Turns in one plane each, and the order they were made in; the first pair answered:
veno (before |-> after):
[-2.82 -3.22  2.12  1.50 -0.45  3.47  1.02 -2.77  1.65  1.12 -0.13  1.47
  1.88 -0.08  1.93 -1.34  3.78  0.25  1.48  0.35 -0.90  1.29  1.25 -2.55
  1.27 -2.55 -1.57  3.89  1.34  0.38 -3.20 -1.62] |-> [-1.94 -1.20  0.35  0.76 -0.21  3.02  3.43 -2.94  2.85 -0.34 -1.21  2.08
  3.31 -0.70  3.29 -2.62  1.59  1.83  0.52  1.71 -1.74  2.25  0.19 -0.79
  1.37 -2.26 -1.12  1.39  2.05  0.98 -4.17  0.10]
[-1.10 -2.22  1.38 -3.96 -0.44  1.94 -1.55  1.54 -1.02  0.44  0.75 -0.86
  2.17  2.49  0.35  1.90  1.08  0.07  0.71  0.78  2.96 -1.51  0.19 -3.67
 -1.23 -0.63 -1.94  0.43 -3.09 -0.42  1.50 -0.18] |-> [ 0.78 -0.71  0.60 -3.41 -0.96  2.13  0.93  0.64 -0.53 -1.72  0.62 -0.35
  5.14  2.65  1.29  0.69 -0.08  1.46 -0.32  2.63  0.97 -0.28 -1.06 -3.09
 -0.63 -0.61 -1.27 -2.58 -0.72 -0.99  2.23  0.88]
[ 1.15  0.59  0.06 -1.15 -0.07  1.30 -1.33 -0.26 -1.06 -1.33  0.85 -2.11
  1.62  0.79 -0.19  0.74 -0.16  2.31  0.21  1.12 -0.28 -0.05 -1.73 -1.14
  0.00  0.77 -0.80  0.30 -0.33 -0.67  2.32  1.16] |-> [ 0.46  1.26 -1.18 -2.15  0.73  0.60 -1.18  0.20 -0.29 -0.91 -0.08 -1.95
  0.59  0.22  0.24  0.58 -1.40  2.77  0.20  1.05  0.64  0.01 -1.53  0.05
 -0.62  0.98 -0.95  0.33 -1.51  0.37  0.92  2.07]
[ 1.05 -1.18  1.58 -0.41  1.72  0.26  1.30  2.18  0.75  1.88 -0.71  1.82
  0.76 -0.18  0.77  0.01  0.29 -0.03 -0.34  3.63 -2.70 -0.54  0.37  0.99
  2.72 -1.41  0.75 -1.04  2.02  1.23 -0.14 -0.44] |-> [-0.10 -1.39  1.25 -1.24  2.56 -0.25  0.51  2.77  0.97  2.98 -1.16  1.76
 -0.98 -0.59  0.73  0.38 -0.05 -0.39  0.11  2.76 -1.49 -1.10  0.97  1.66
  1.95 -1.20  0.31  0.12  0.27  2.10 -1.41 -0.30]
Norit (before |-> after):
[ 1.59 -0.67  2.43  2.24 -2.33  2.86 -0.63 -2.92 -1.60  0.67  0.56 -0.26
  0.21  2.57 -1.25 -0.01  0.48  1.23  3.13  0.42  1.29  0.13  0.47 -1.67
 -2.24 -0.20 -0.47 -1.71 -2.01 -2.35  0.48  2.42] |-> [ 0.90  0.12  0.70  0.42 -1.18  2.20 -0.24 -2.30 -0.75  1.19 -0.56 -0.21
 -0.99  1.81 -0.51  0.19 -1.20  2.00  3.14  0.50  2.73 -0.21  0.45 -0.30
 -3.17  0.13 -0.99 -1.55 -3.78 -0.88 -1.18  3.68]
[-1.19 -1.97 -1.31 -1.05 -0.30  0.23  0.98  1.47  2.69 -0.52 -1.09  0.71
 -0.21  0.50 -2.31 -3.00 -2.84 -2.04 -0.24 -2.21  1.57  0.00 -1.35 -0.59
 -1.80  0.98 -0.87  1.57 -1.93 -0.89 -2.91  0.73] |-> [-0.91 -2.54  0.42  0.98 -1.30  0.12  0.94  1.17  2.42 -0.48 -0.17  1.02
  0.37  0.85 -3.15 -3.70 -1.36 -3.18 -0.23 -2.66  0.44  0.58 -1.00 -1.13
 -0.78  0.55  0.08  1.50  0.11 -2.36 -1.89 -0.73]
[-0.08 -0.66  1.09 -2.87 -0.19 -1.64  1.21  0.84 -0.64  1.90  3.72 -1.41
 -2.21  1.56  1.81  1.93  1.82 -0.42  2.14 -0.42  1.42 -3.77 -0.39  0.33
  1.60  1.60 -0.55 -2.85 -0.47 -1.12  4.27  1.68] |-> [-0.69 -0.07  0.34 -3.29  0.38 -2.59  1.47  1.44  0.13  2.42  3.08 -1.05
 -3.18  0.88  2.05  1.47  0.93 -0.41  2.16 -0.69  2.18 -3.62  0.01  1.58
  1.34  1.79 -0.26 -2.89 -1.28 -0.50  2.94  2.24]
[ 1.25  0.78 -1.29 -1.26 -0.93  2.06  1.49 -0.11 -0.24 -1.70 -0.41 -0.75
  1.67  0.61  1.87  0.69 -2.10  2.02 -0.59  1.89 -0.36 -0.18 -1.69 -0.54
 -0.66  0.27 -1.55 -1.46  0.27  0.98  1.11  1.23] |-> [ 0.05  1.58 -2.13 -0.78 -0.19 -0.36  2.26  0.89  1.45 -0.48 -1.47  0.19
 -0.13 -0.53  1.74 -0.78 -2.86  1.01 -0.57  0.93  0.28  0.51 -0.66  2.10
 -0.70  0.33 -0.43 -1.39 -0.11  1.67 -1.53  1.17]
Makep (before |-> after):
[ 1.16 -1.98 -0.56  1.11 -0.47  2.51 -2.83 -0.61 -2.30  1.39  2.76 -0.62
 -0.54  0.41 -2.68  1.91  1.78 -1.93 -1.27 -0.70  0.33 -3.27 -1.46 -0.27
  3.62 -0.30  0.38  0.32  1.01  0.01 -0.30 -1.84] |-> [ 2.04  0.21 -1.85  2.23 -0.67  0.59  0.27 -0.72 -0.33  0.47  1.63  0.76
  0.90 -0.67 -1.65 -0.84  0.02 -1.44 -2.29  0.42 -1.30 -1.47 -1.82  2.46
  4.36 -0.17  2.14 -2.54  3.21 -0.22 -1.90 -1.00]
[-0.05  0.55  0.39 -1.03  1.83  0.29 -0.69  0.42  1.00 -0.17 -0.05  0.87
 -0.01  0.34 -0.05  0.67 -0.12  0.92 -1.48  1.42  1.03  1.67  0.39 -0.30
 -0.10  1.19 -1.02 -0.51  0.97  0.90 -0.06 -0.15] |-> [ 0.00  0.11  0.85 -0.89  1.65  0.66 -1.29  0.32  0.43  0.05  0.45  0.64
 -0.09  0.66 -0.34  1.07  0.63  0.64 -1.36  1.15  1.03  1.47  0.62 -0.97
 -0.04  1.18 -1.15  0.14  0.90  0.66  0.49 -0.56]
[-2.51  0.75 -0.57  0.30  0.24  0.20 -3.07  2.21  0.81  2.24  0.52  2.30
  0.74  1.38  2.70  1.24 -0.43  0.85 -1.11 -2.46  2.45 -1.32 -0.74  2.23
  0.03  0.54  0.46  1.49 -2.32 -1.89 -0.83  1.07] |-> [-2.19 -0.05  1.11  2.07 -0.80  0.52 -3.40  1.78  0.06  2.12  1.50  2.38
  1.43  1.89  1.81  0.90  1.28 -0.07 -0.90 -2.86  1.39 -1.08 -0.49  1.10
  0.83  0.10  1.12  1.66 -0.70 -3.24  0.50 -0.34]
dig (before |-> after):
[ 2.80 -0.86 -2.41  0.95 -0.12  0.06 -1.47 -0.84  0.65 -2.17 -0.16  0.83
  0.44 -1.38  0.31 -1.31  3.68 -2.32  0.51  1.40 -1.62  2.08  0.86  1.70
  0.35 -1.06 -0.73  0.63 -0.32  0.05 -0.36 -2.19] |-> [ 3.36 -0.58 -3.29 -0.64  0.19  1.27 -1.31 -1.28  0.25 -3.02 -0.29  0.28
  1.07 -1.09  1.03 -0.29  2.78 -0.83  0.28  2.28 -1.26  1.54 -0.07  1.20
 -0.14 -0.80 -1.79  0.39 -1.08  0.83  0.15 -1.04]
[-0.74 -1.45 -0.50 -1.91  0.65  0.65 -1.94  0.44 -1.92  1.47  0.74 -2.48
 -1.12 -0.41  0.41  1.52 -0.70  0.37 -0.59 -0.96  1.70 -2.11  1.11 -1.53
 -1.55  0.74  0.82  3.52 -2.60  0.87 -2.33 -0.98] |-> [-0.74 -2.03  1.19  0.25 -0.29  0.08 -2.04  0.34 -2.02  1.77  1.59 -1.94
 -1.12 -0.31 -0.63  0.54  1.09 -1.22 -0.42 -1.72  0.68 -1.57  1.90 -1.85
 -0.52  0.25  1.89  3.62 -0.68 -0.56 -1.62 -2.58]
[-0.73  3.01 -1.16 -0.68  0.78  0.35  2.10  0.06 -1.95 -1.41 -0.53  1.27
  0.64  0.63  1.28  1.74 -1.73  2.30  0.23 -0.23 -1.33 -0.54  0.03 -0.96
 -0.84  0.27 -1.78  1.50 -2.13  0.08  1.01  0.78] |-> [-2.07  2.86 -0.50  1.38  0.66 -2.14  1.96  1.11 -0.81  0.49 -0.77  2.37
 -1.38 -0.39  0.15 -0.02 -0.74 -0.03  0.44 -1.96 -1.25  0.22  1.81  0.70
 -0.29 -0.08 -0.19  2.18 -1.62 -0.45 -0.84 -0.71]

(two turns a pair)
[-0.49 -1.28 -0.61  0.69 -0.21  1.17  0.27 -0.77 -0.32 -0.56  0.25 -0.30
  0.50  0.17 -0.64 -1.09 -0.21 -0.40  0.47  0.53 -1.79  0.49 -0.96 -1.39
  0.49 -0.64  0.54  0.09  0.08 -0.14  1.24  0.01] |-> [-1.51 -1.10 -0.96  0.89  0.23 -0.07  0.27 -0.05  0.53  0.44 -0.33  0.11
 -0.99 -0.54 -0.86 -1.75 -0.42 -1.13  0.73 -0.30 -1.16  0.72 -0.19 -0.20
  0.34 -0.66  0.98  0.54 -0.64  0.29 -0.36 -0.20] : dig dig
[-1.26  1.06 -1.83 -1.43  2.41  0.32  1.08  0.53 -0.03 -0.73 -2.42 -0.21
 -0.96 -1.84  0.86 -1.01 -3.32  1.93 -0.34  1.19  2.58 -0.01 -1.64  3.10
 -1.35  1.37 -0.28  0.09 -4.37  2.60 -1.93  1.63] |-> [-1.98 -1.11  2.68  4.37  0.54 -1.59  0.02  0.64 -0.34  1.46 -0.33  1.09
 -1.96 -1.75 -2.19 -3.18  1.30 -2.78  0.43 -1.62  0.71  1.26  0.75  2.34
  1.04  0.09  2.55  1.54 -0.50 -0.69 -1.13 -3.15] : Norit veno
[-0.38  0.80  0.06 -4.30  0.56 -2.14 -0.78  0.42  2.12 -1.22  0.16  2.66
 -2.84  0.29 -0.07 -2.25 -0.91 -1.23 -0.65 -1.29  0.13  0.45  1.55  1.39
  2.14 -0.42 -0.70 -1.97 -0.99  1.02 -4.37 -2.47] |-> [ 1.46 -0.82  1.60 -5.35 -0.52  1.96 -2.26 -1.14 -0.73 -3.20  2.10  0.89
 -0.27  2.51 -0.05  0.62  0.54  0.29 -0.38  0.20 -0.68 -0.84 -0.25 -2.95
  2.19 -0.46 -2.68 -1.54 -0.76  0.03  0.02 -2.50] : veno dig
[-0.91 -1.94  0.78 -0.10 -0.80 -0.64 -2.55  0.94  0.30  2.28  0.76  0.00
 -3.31 -0.05 -0.81 -0.06  1.68 -0.97  0.76 -2.04  1.88 -1.24  1.64 -0.24
 -0.46 -0.32 -0.39  1.48 -2.15 -0.14  0.08 -1.97] |-> [ 2.29 -0.51 -0.73 -1.86 -1.20  2.43 -0.27 -0.88 -0.40 -1.85  0.79 -0.67
  1.49  1.05  1.31  0.51 -0.54  2.86 -0.53  1.62 -0.12 -0.89 -1.35 -1.35
 -0.48  0.10 -1.53 -1.87 -0.45  0.01  2.72  0.68] : veno Norit
[ 0.35  0.01 -0.45  2.06 -0.63 -1.88  2.37 -0.42  0.59  1.61  0.81  1.85
  0.20 -1.82  0.18 -1.49  0.05 -0.93 -2.07 -1.84 -1.42  2.57 -2.11 -0.51
  0.43 -1.84  0.77 -1.71  2.21 -0.18  1.47 -1.39] |-> [-1.56 -0.77 -1.20 -0.50  0.77 -1.85  0.16  0.63  0.33  3.38  0.34  0.98
 -2.76 -2.05  0.00  0.50 -0.35 -0.94 -1.18 -3.05  1.56  0.82 -1.43 -0.65
 -1.13 -1.55 -0.84  1.03 -1.86  1.57  0.09 -0.83] : veno Makep
[ 2.13 -1.48  1.29  0.18 -1.42  3.93 -0.08 -2.45 -1.02 -1.09  1.51 -0.98
  3.41  0.96  1.32  3.40  0.59  2.80  0.81  2.42 -3.32  0.37 -1.30 -3.54
 -0.28  1.42  0.18 -0.49  1.37 -1.65  5.14  2.20] |-> [-2.55 -0.42  0.33  2.36  0.32 -3.77  0.31  0.96  3.52  4.33 -0.99  1.86
 -3.61 -2.81 -0.14 -0.80  0.02 -1.89  1.51 -2.15 -0.83  1.89  3.03  3.05
 -0.41  1.25  3.50  1.36 -0.44 -0.34 -2.45  0.69] : Norit dig
[ 0.44  1.90 -1.43  1.07 -3.76  0.95  1.56 -1.59  3.24  1.17  0.70 -0.74
  0.93 -0.63 -1.53 -1.16 -2.11 -0.81  0.68  1.42 -0.55  1.11 -2.77  0.26
  0.69  1.06 -1.42  0.16  1.63  1.68 -0.51  2.00] |-> [-1.07  0.86 -0.50  1.64 -3.61  0.01  0.10 -0.86  3.24  3.01  0.97 -0.70
 -1.53 -0.88 -2.61 -1.03 -0.76 -2.60  1.44 -0.35  0.55  0.64 -1.40  0.35
  0.47  0.78 -1.29  2.22  0.52  1.57 -1.40  0.71] : Makep dig
[-0.93  1.85 -1.58  3.43  0.23 -3.06  1.96  1.53  1.25  1.65 -0.88  1.99
 -0.77 -0.54 -0.64 -3.39 -0.04 -1.76 -0.41 -1.69 -1.59  2.36 -0.12  3.23
 -0.51 -0.31  1.35 -1.14  1.98 -0.70 -1.71 -1.52] |-> [ 0.47  2.99 -4.00  0.37  0.88 -0.85  3.08  0.68  0.91 -0.80 -1.69  1.02
  1.51  0.04  1.35 -2.13 -2.71  1.61 -1.05  0.70 -1.57  1.70 -2.35  2.93
 -1.42  0.47 -0.32 -2.88  0.67  0.70 -0.89  1.19] : Norit Makep
[-1.26  2.19 -0.38  2.30  1.86 -1.84 -0.15  0.23  2.08  0.29  0.13  1.48
 -0.73  0.06  0.36 -0.96 -2.69 -0.20 -0.81 -0.97  1.70  1.84 -0.40  2.35
 -0.06 -0.08  1.25  0.89 -0.83 -0.01 -2.01  0.89] |-> [-1.20  0.17  2.41  3.65  0.76 -0.62 -2.11 -0.14  0.41  0.71  1.89  0.93
 -0.58  1.08 -0.93  0.09  0.06 -1.61 -0.16 -1.79  1.27  1.18  0.09 -0.27
  0.55 -0.57  1.15  2.59 -0.05 -1.75  0.08 -1.13] : Makep Makep
[-1.78  0.25 -2.71 -6.42  3.15  1.29 -0.93  0.95 -0.27  0.95 -1.45  0.81
 -1.85 -1.47  1.91  1.69 -0.91  1.05 -0.18 -0.41  2.17 -1.89 -0.54  2.40
 -2.81  0.26 -2.18  0.66 -5.08  3.09 -3.16  1.58] |-> [ 1.99  0.38  1.78  1.53 -0.96  1.01  2.22 -1.43 -0.52 -1.83  1.17  2.84
  4.14 -0.30  0.24 -2.78  2.84 -1.12 -1.36  0.68 -4.77  1.69 -0.87  1.22
  1.58 -1.08  2.39 -3.78  5.11 -2.65  1.15 -2.03] : veno Makep
[ 3.21  2.04 -1.28  0.65  2.16 -0.03  0.32 -0.11  2.08 -1.27 -1.04  0.37
  1.99 -0.55 -1.47 -0.74 -0.19  0.42 -2.10  0.30 -2.83  2.69 -0.87 -2.62
  0.51 -1.00  0.04 -0.21  1.98  1.76  1.94  3.14] |-> [ 1.45  2.34 -2.07 -0.03  3.09 -1.92  0.00  1.07  3.18  0.41 -2.04  0.68
 -0.56 -1.70 -1.48 -1.01 -0.85 -0.39 -1.74 -1.01 -1.18  2.49  0.25 -0.82
 -0.28 -0.78  0.26  0.98 -0.03  2.98 -0.63  3.27] : Makep Norit
[ 0.21 -0.58  0.81  0.19 -0.37  0.51 -2.00 -1.76  0.55  0.03  2.37 -0.97
 -0.54  0.37  0.76  0.13  0.73  0.10 -0.03  0.04 -0.95 -0.99  0.06 -2.15
  0.08 -0.03 -0.39 -0.58 -0.24  2.18  2.49  1.22] |-> [-0.54  0.71 -0.71 -0.42  0.42 -1.35 -0.74 -1.02  2.21  0.55  1.08 -0.19
 -1.53 -0.91  1.38 -1.16 -0.81  0.14 -0.30 -0.10 -0.39 -0.44  0.37  0.28
 -0.19  0.07  0.28 -1.38 -0.91  3.19  0.19  2.16] : Makep veno
[-0.68  0.28  2.82  0.26  0.13  0.10 -2.21 -2.02  0.53  1.36 -0.49 -0.42
 -2.26  1.34 -0.86  1.05  3.12  0.14  1.23 -2.09  1.06 -0.91 -1.61 -1.75
  1.64 -0.48  0.49  2.08  0.67 -2.81  2.46 -1.49] |-> [ 0.82  1.18  2.44  0.78 -0.42  0.65 -0.46 -2.87  0.66 -0.34 -0.44 -0.24
  0.15  1.59 -0.21  0.08  2.54  1.19  0.33 -0.55 -0.66 -0.12 -2.59 -1.71
  2.29 -0.35  1.01 -0.22  2.65 -3.41  3.42 -0.92] : dig Makep
[-1.61 -2.10  1.76  3.79 -1.79 -0.06  2.06  2.19  0.15  4.26  2.56 -0.01
 -0.71 -0.88 -1.70 -0.61  0.40 -2.26  2.22 -3.06 -0.53  2.34  2.07 -2.44
  2.75  0.50  2.58  2.11 -0.06  0.49  0.85 -4.45] |-> [ 1.23  0.34 -0.19  3.31 -2.16  0.99  5.62  0.80  0.71  0.74  1.96  0.36
  3.50 -0.73  0.18 -1.81 -2.05  0.70  0.69  0.12 -3.03  3.71 -0.22 -1.52
  3.26  0.89  2.96 -2.26  2.53  0.33  1.83 -2.19] : Norit Makep
[-0.60  0.23 -3.10 -2.58  2.68  0.57  0.14  0.97  0.38 -0.54 -1.86 -0.11
 -2.45 -0.47  1.11  2.24 -0.86  1.35 -0.57  0.23  1.67 -0.69  0.07 -0.35
 -0.90  0.44 -0.30 -0.24 -2.54  2.40 -0.86  1.14] |-> [ 1.31 -0.84  0.71  2.35  0.07  0.92  0.63 -0.43 -0.64 -1.74  0.46  0.57
  0.59  0.58 -0.48  0.43  2.63 -0.68 -0.79  0.19 -2.16  0.82  0.31 -2.16
  1.71 -0.75  1.94 -1.45  3.14 -1.46  2.37 -1.89] : Norit dig
